Each path below is one point turned by a fixed rotation once a step. After each direction that follows a path, write how fast that rotation turns it, in deg/step (0 if it stays still).
Each turn is a multiple of 5 degrees from 10 to 175, or 0.
Each row of a path follows its step; steps can be skipped.
Path 1:
step 0: [ 19  25   5  22  14  13  -1 -19  -2 -12  -3  -4 -18  -8  -4   9  -6 -17
  16   4  14  33 -13   3 -15   3  15  -3   1  -1   4   6]
step 2: [  3   5   8  12  -4  17 -28  -1 -23  -6  -4  27  -2   6  -2   8   0  19
   1  11  21  12 -15 -14 -12   8   9   7   0 -22 -18 -11]
step 4: [ 12 -12   3  14  -1   6 -12  18  12   8  -3  17  22 -13  10  -5   4   9
 -17   0  20  14   5   3   2  -4  -5   3 -13 -15  15 -39]
step 5: [ 11  27  12   6   5 -20   5  11 -12  -5   7 -19  -6   9   8   2 -24 -12
  -4  -9 -16  -8  18   3  -8  12 -11   1 -11  -5 -33  -5]
step 6: [ 14 -31 -19  17   4  16   9   1  16   3 -21  18  14   7   9  -6 -17  -7
  12  11   2  16  20   6 -10  -8  -7  -2  -6  21   7   2]
step 7: [  6   0  -4  -5   7 -20 -17  -7 -12 -17  22  20   3  -2  14  -6  -2  -2
 -26  10 -19 -26   6  16  16  -2   4   4   8  -6 -22   5]
step 8: [ 19   6  -4  -3  13   1  12  -3 -12  18 -18   4 -16   7   8   1  -1   2
  11  25  11  16  -1   6  -1  20  29 -13  -9  29   7   3]
step 9: [-27  -7   8   6   0  -1   5 -19  21  -3  -1  -1  -2 -10  23  -8  34 -22
 -24  -7  -4 -11   8   9  18 -10   3   0  -3   3 -11   0]
step 10: [ 18  21  -1 -16   0  14 -15   9  -9  12 -16   7   0   2  -1 -12  11  15
  12   0   7   3  13 -18   5  18  24  26 -18 -13 -10  11]
Speeds:
[ 2  6  0  7 -8  4 -7 12  3 -1 -8  7  1  4 -5  1  2  0  3 -1 -2  1 -3  6
  0  1  7  3  1  8  7 -1] => 175
[-1  5 -2 -4  1 -2  5  1  3  3 -1 -3  1 -1 -3  5 -3 13  3  5 -7 -3 10 -3
 -2  5  2  0 -9  4  8  6] => 155
[ 0 10 -3 -8 -6  7 -8  1 -5 -1  2  0  7 -2  6 -2 -5  4  1  0  0 -3  4  2
  4  5  5 -7  6 -9 -3 -5] => 135
[-10   3  -1   4  10  -1   5   7  -1  -1   0  -1   3  -5   2   5  -1  -2
  -3  -8  -6 -13  -3   2  -2   0   4   1   5   3  -5   1] => 175
[ 5 -1 -2  5  4 -1  0 -9 -2 -3 -1 10  6 10 -1  1  1  2  6 -3 -8 -4 -4 -5
  1  7 -6 -4  5 -1  2  2] => 70
[ 3  0  0 -6  1 -1 -1  1 -1  5  9  4 11  4 -4  1  3 -6 -2  6 -1 -6 -3  1
  0 -3  3 14 -5 -5  4 -5] => 130
Path 2:
step 0: [-11  12   6 -32  -2  12   5  -1 -20 -17  -7 -19  12  -3 -17   9 -16   2
   0   9   4 -13  14  17  -9  11  -8  19  -6  13  -7  -1]
step 1: [-16  11   8 -21   5  19  11   8  -3 -20  -3 -10  13  -7 -29   2  -8 -11
   9  -1   9  -9   2  12 -11   9  -5  27   3  11 -10 -11]
step 2: [-19  12  21 -17  21  14   8   9   3 -24  -1  -8   9  -3 -17  14   4 -15
  13  -3   6  -4   1   5  -9   2   3  23  15   9   8 -15]
step 4: [-18   0  15 -18   9 -16 -13   4  14 -22   1   6   9   1 -13  14  -4  -2
   7  -6   9   7  19 -21  -6   8  12  15  -3  25  -6 -14]
step 5: [-13  -2   9 -29   0 -23 -17   4  19 -25   2  -6  12   7  -3   8   2   6
  16   2   2   8   5 -14  -9 -14   9  17  -6  19  -2  -6]
step 6: [ -9  10   3 -25  -9 -24 -12   1   9 -31   1 -15  -7   8   5   7   9  13
  16   7  -1   6   2   6 -10  -8   6  18 -18  20   2  -8]
step 7: [ -4  15  -6 -14  -7 -17  -4   1   6 -35  -3  -8 -16   3  -8  -5  11   7
  18   2   7  11  -7  14   3   6   5  17 -21  17 -12 -13]
step 8: [  2  13  -1 -15  11  -9  -3   3   2 -37  -8  -4  -8   3 -11  -8  13  -1
  22   3  12  23 -20  11  17   0   7   7  -5   6 -10 -12]
step 10: [ -1   2  14 -15   7  -9 -19   3 -31 -27 -11   4  -3   4  -2  -5 -17  -2
  10   1  17  25   3   3   7  10   5 -14 -12   7  -8 -13]
Speeds:
[-2 -2 -2  2 -6 -1  0 -1 13 -6 -4 -4 -8 -6  2  1  8  3 -3  0  4  7  5 -5
 -2 -8  7 -2 -1  1  0 -6] => 25
[  7  -1  -8  -4  -5   6   1  -1   2   1   1 -13  -6   0  -6   2   4   5
   6   1  -2  -5  -7   7  -2   6   0   6   1  -2  -3   0] => 55
Path 3:
step 0: [ 13   6 -19 -13   7   7  -7   6 -33 -10   5  -6 -23 -11  -3  -5   0  -2
   6 -18  38  31  16 -28   5  11 -19  -6 -13  -4  12  -4]
step 1: [ 11   0 -19  17   3  31  -4  -6 -16  -3  -2   0 -33  -3  28  -1  28  15
  14 -11  -8  -2  -4   2   1  29  -2   1 -25 -25   9  14]
step 2: [ -5  -4   3 -21  -5  19  -1  -4  11  19  17 -21   2 -14  22  14  -3  24
  27 -20 -25  20   5  -9   9   0  -9  11  -7 -34  14  -6]
step 3: [ 14  19  14 -11  -7   2   1   0   9   4  40 -33 -28   6  -8  19 -13  31
   1   9  13   5  -6  -4   8   9   1  14   4 -12  -9  26]
step 5: [ -7  30  18   1  -4   3  -3   6  32 -35 -14 -11 -23   2   7 -30  -4  16
  -1  -3 -14 -19  11  -2   1   0 -12  24   0 -14  16 -14]
step 6: [ 10  23   6 -34   1  -1   2  25 -18 -13  -7  -4  -7   2  22 -18 -33 -22
   6   2  -3  -5  -2 -27   1 -12   0  29   8 -13   6  10]
step 7: [ 16   2 -13  24  14   9  16 -10 -20 -20 -10  10 -14  21  13  14  -5   9
  11   5  10 -21  -8 -27  -1 -24 -11  30  21 -14   3  16]
step 8: [-14  23  -6  10   2  10   4  19  -9   6 -15  -3  14  -9  23   2  26  27
   3  -8  -2  -7  -7 -37  19 -24 -18 -12  26  -9   0  -5]
step 9: [-12  24 -26  17   3 -15 -19   8  14  24   2  -9 -10 -10  38  -7 -16  28
   2  11  29  -5  -9 -12   9 -10  16   8  -3   0  -2   0]
Speeds:
[ -6   4  -5   5   4   3  -1  -4   6   6   3  -8   5   1   1   7  -3   3
  -6  -2   0   3  -4   3   0   0   4  -6   9 -10  -7   3] => 60
[ 0  5 -6 -2 -1  4 -3  4 -5  2  3  9 -2  1  0 -5 -8 -1 -2  8  4  3 -6  1
  1  6  5  0 -5  2 -6 13] => 125
[-3 -2  6 -2 -1 11  2 -1  6  1 -6 -2 10 -5  5 -4  2  6 -5  4  2  2 -3 -4
 -8  1 -3  5 -8  1 -5 -3] => 110
[  9   3   4   2  -4   5  -2  -6  -3  -6   4   5   0  -2  -9  10   3   1
  -6   1   4   6   0 -10   1  -6   0  -2   3   3  -5   0] => 95
[  9  -4   2  -2   2 -10   5   0   0  -3   2 -12   0  -5   6   0  -7  -5
  -3  -1   9   1  -4  -5   3   4   3   0  -3   3  -5  -2] => 115
